Y: 4 groups of rows, each row roughly a mix of its group's hidden directions
Y (140 x 10)
[[ 50   5  21  13 -18  41 -20   3  36 -41]
 [ 30  -7  33  11 -24  12  -4  -9 -61  44]
 [ 31  32  25  49 -12  32 -13  28 -24 -28]
 [  4  31 -31   3 -51 -34   3  16 -32  39]
 [  1 -16  32  10   3  -1   2 -50  68   0]
 [-21   6 -19  -5  40  34 -53  34  22 -22]
 [ -3 -41  56   8  -5  29  -6 -20 -38  31]
 [-26   3 -27   7 -19  18  37  -7 -69  14]
 [-25   1   5  -9  -4   7 -36 -19 -76  19]
 [-24 -17 -27  16  17 -52  20  38  43  -6]
 [ 20  -7   6   1 -27 -49  59 -36 -18   4]
 [ 64   1  -2  16   5  22 -21   1  53 -23]
 [ 21   0  14 -11  32 -22 -29  15  69 -23]
 [-16  34 -52  20 -23 -13  17 -20 -51   1]
 [ 34  11 -32   0  42  -8  16  56 -30  10]
 [-20 -20 -10  13  49 -33   5  53  31  16]
 [-30 -26 -14  18  33 -47  27  28  42   2]
 [ 18 -45  54 -23  31   6 -18  21  32  -2]
 [-13  11 -16  15 -29  21  29 -12 -71  21]
 [-18  -2   9  20 -44  19  -1 -56  49   2]
 [ 43  12  16  11  -5  34 -19 -16  30 -59]
 [-21 -15 -36 -20 -20 -45  32 -33 -25  33]
 [ 26  17  20  20 -42 -22  59 -28  14  -8]
 [ -4  17 -22  -5  36 -15   1  19  57 -51]
 [-12   4  50  -6 -22  18 -23 -27 -48  39]
 [-22 -21 -16  11  43 -32   1  54  39  -4]
 [ 20   5  -4 -20  23 -38 -10  12  68 -29]
 [ 46 -28  36 -14  29  19 -41  33  11  10]
 [  2  -4   0  18   9  -3  48   2  72 -26]
 [-11 -30  13   0 -18  47  23 -18 -62  13]
 [ 58  -1  -8  24  13  19 -19  11  54 -25]
 [ 10  -1  -8  28  25 -66  10  -4  -9 -50]
 [-33  33 -50   9 -15 -33  38  -5   6 -32]
 [ 60   2 -11  21  17  13  -7  17  51 -31]
 [ 41 -11  17  16   0   8  25  13  73  -9]
 [-34 -21  36 -10 -38  26 -12 -54  13  17]
 [ 23  13 -45   8  33 -37  19  45  -3 -30]
 [ 26 -18  28  18  33 -49 -12 -10  28 -44]
 [ 33 -12   3   0 -38 -33  61 -24  -6  22]
 [-13   8   2  -1 -33  10 -37  -7 -71  28]
 [ 43 -31  39   1  -4  31 -33  -1  46   7]
 [-38 -10  27  -4 -43  21  -8 -56  28   6]
 [-45  -9 -24  18  37 -33  11  45  29 -14]
 [-19  28 -55  14 -24 -19  24 -27 -45   4]
 [ 27  -9   9  17  16  -2  31  13  75 -21]
 [-35 -14  41  -9 -41  21  -7 -55   4  12]
 [ 20  -5   3  14   4  -5  43   6  76 -18]
 [-28 -15 -17  10  52 -40  12  45  22  14]
 [ 26  18  13  -7 -22  17 -21   4 -55  56]
 [-18   7  39  -7 -16  24 -31 -29 -49  40]
 [  7  -6 -50  -6  31 -18  33  26  33 -43]
 [-45  -8 -27  16  41 -48  17  32  15  -2]
 [-10   1 -47 -17  20 -25  19  15  59 -30]
 [-23  21 -41  -4   2 -47  28  -2  44 -32]
 [ -6  -7 -55  -6  30 -21  43  27  16 -36]
 [-27 -16  42  -5 -34  23   0 -60  14  19]
 [-34  29 -31  11  -7 -46  44 -21  -2 -30]
 [ 43   3 -29   5  42 -16   2  60 -11  -9]
 [ 24  17  27  -9 -36  48 -11 -42 -37   3]
 [-55   8   3 -11 -12 -19  25   1 -61  24]
 [-27  -8  35  -7 -42  39 -26 -37 -19  29]
 [-17   2 -18  12 -23  25  26 -18 -70  26]
 [-28  -6  17   8 -17  10   0 -60  58   5]
 [  6   9 -45   4  36 -51  23  19  36 -18]
 [-43  -3 -18 -11  13 -36  14   7 -43  52]
 [-29 -10  43  -8 -35  33 -21 -48   1  27]
 [ 56   1   3  17  10   2 -15  15  61 -29]
 [-29  20 -31   5   5 -47  57 -16 -10 -24]
 [ 31  31 -26  17  11 -54  12  22  42 -15]
 [ 36  10 -39   5  33 -22   9  59  -9 -19]
 [ 32 -26  40   1 -14  45 -12  -2 -34  42]
 [-30   3  17  -6   7  57 -57   1  -2  28]
 [-29  -2 -18 -11 -26  17  44  -6 -66   5]
 [-44  -5 -20 -22  14 -35  25   1 -33  51]
 [ 22  10 -27 -11  37 -24   8  61 -34 -16]
 [ -9  -9  22   9 -25  32 -27 -43  58  13]
 [ 28 -38  47 -13   8  35 -45   7  -2  24]
 [ 34 -11  18  17   9   9  30  10  73 -14]
 [ 26  29  -6   2 -49  -7 -17  -2 -51  42]
 [ 15   4  61  14 -34  16 -43 -15  -1  30]
 [-18 -18 -23  16  26 -50  24  37  44   5]
 [  2 -23 -51 -36  28 -47  26   1  21   7]
 [-23 -21 -15  40  14 -46   8  36  43 -16]
 [ 18  16  52  31  -2  40 -42  24 -19  -1]
 [ 15   9  17  23  16 -60 -20   2 -10 -56]
 [ 58   1   0  15  -3   9 -20   5  63 -24]
 [-22 -19 -10  16  42 -42  -3  52   4  33]
 [  0   4  52   0 -23  22 -25 -28 -44  39]
 [-30   4 -20  -5 -21  19  30 -16 -71  17]
 [-12   6 -51 -15  25 -55  14  18  29 -24]
 [ -5  33  36  30   1  56 -34   2   4 -32]
 [-42 -17 -13 -25  43   1 -20 -21 -13 -54]
 [-39  -8  33  -2 -37  23  -7 -60   7  20]
 [-33   4 -22 -31 -15  51  23  -5  24  46]
 [  4 -25  46   5 -63  25 -10 -23  -9  22]
 [ 22 -33  57 -18  23  23 -20  20  40   1]
 [  3   2  44  13 -22  20 -30 -31 -37  48]
 [-13   4 -44 -18  38 -25  40  31   4 -38]
 [ 16 -26  -9 -21 -15 -61  43  -7   7  35]
 [ 20   0  46  18  30 -51 -23 -13 -11 -37]
 [ -3  20 -35  -9  29 -63  23  19  29 -16]
 [ 23  -9  -1   8  13  -9  38  13  76 -16]
 [-33  -8 -29 -16  11 -53  18  14 -21  49]
 [-22  -8 -14 -25 -18  56  21  -2  -7  57]
 [ 20 -17  62   5 -17  44  -6 -24 -23  24]
 [ 17 -16  67  -1 -22  32  -9 -16  -6  41]
 [ 11 -42  64 -24  18  14 -15   5  34  10]
 [ -3 -45  25   9  20  15   6  -7  59 -41]
 [-17  -9 -39 -30  -1   0  35  16  63 -19]
 [ 42   9 -33   5  38 -25  12  56 -10 -16]
 [-30  30 -49   5  15 -25   2  13  33 -47]
 [-15   0 -19  12 -39 -36  57 -34  -7 -23]
 [  4  -8  51  10 -38  10 -32 -33 -12  45]
 [ 41  21  28  45 -12  -3 -11  39 -42 -10]
 [-31  14 -11 -17  -4  -5 -17 -19 -76  24]
 [ 38 -23  54  -3 -12  32  -5 -12 -23  43]
 [ 57  -6  -5   8  19  -7  -3  11  62 -31]
 [ 61  -4 -13   9  22  10 -10   3  56 -29]
 [-30 -16 -38 -32  -9 -43  14 -22 -13  47]
 [-13   5  -8 -11 -29  -8 -43 -14 -71  14]
 [-38 -11  37  -7 -40  25  -9 -54  -2  20]
 [-22  29 -54  15 -18  -9  17 -28 -52  -5]
 [-30 -17 -18  15  43 -22 -28  52  17 -28]
 [ 62  -9 -15  16  28  40  -9   1  32 -26]
 [ 34 -24  60  -7   1  37 -16  -8 -13  37]
 [ 37  20   0   1 -50 -11 -14   5 -37  51]
 [ 50   2  18  17 -18  29 -18  -2  42 -47]
 [ 29   9  29  38  -6 -43 -31 -13   0 -50]
 [-13  -3   0   0 -27  28  22 -27 -71  26]
 [-10 -58  53 -29  10  22 -18 -10  10  19]
 [  3  23 -32  -1  16 -35  15  44 -53 -24]
 [ 44  -8 -11   1   6 -47  57  -5   2 -30]
 [-32 -19  47 -16 -33  19  -2 -54   8  15]
 [ 31  -1 -21   3  25   0 -40  63 -21  24]
 [ -4 -14 -46 -21  44  -2  18  19  36 -44]
 [-43 -28 -21   4  39 -43  17  29  31  -6]
 [ -6  20 -15   6  39  24 -49  47  23 -26]
 [ 11   8 -39 -13  25 -31  26  26  43 -44]
 [ 32  14 -44  10  35 -30  17  47   6 -25]
 [  8  -4 -45   3  22 -11  17  31  51 -45]]

which group is each row in? (one row of each group first)
[ 59  -1   5  15  10  28 -23  10  50 -28]
(53)
[ 34 -33  55 -15  26  22 -23  24  26  11]
(78)
[ 32  -9  18  19   2   9  34   7  73 -11]
(17)
[  1  -9  25   9  41 -60  -7  -5 -37 -34]
(126)

[ 22   1  19 -12  25 -33 -19  20  66 -28]
(53)
[-20  37  22  41 -10  27 -31  -4 -42 -33]
(78)
[ -7   9 -43  -7  25 -26  32  38 -53  -4]
(126)
[ 17  36 -20  -1 -30 -19 -10  25 -44  51]
(17)
[ 22  32  20  38 -10  -5  21  15  30 -60]
(78)
[ -2   5   8  20  14 -64  17 -25  17 -52]
(126)
[ 27  -1  33  11 -26  54 -35 -25  -9 -34]
(17)
[ 19  -4 -52  12  36 -12  34  27  26 -36]
(53)
[-42 -27   5  24  36  -8 -15  59   6  18]
(17)
[  3  10  44  14 -39  28 -45 -22 -13  36]
(53)
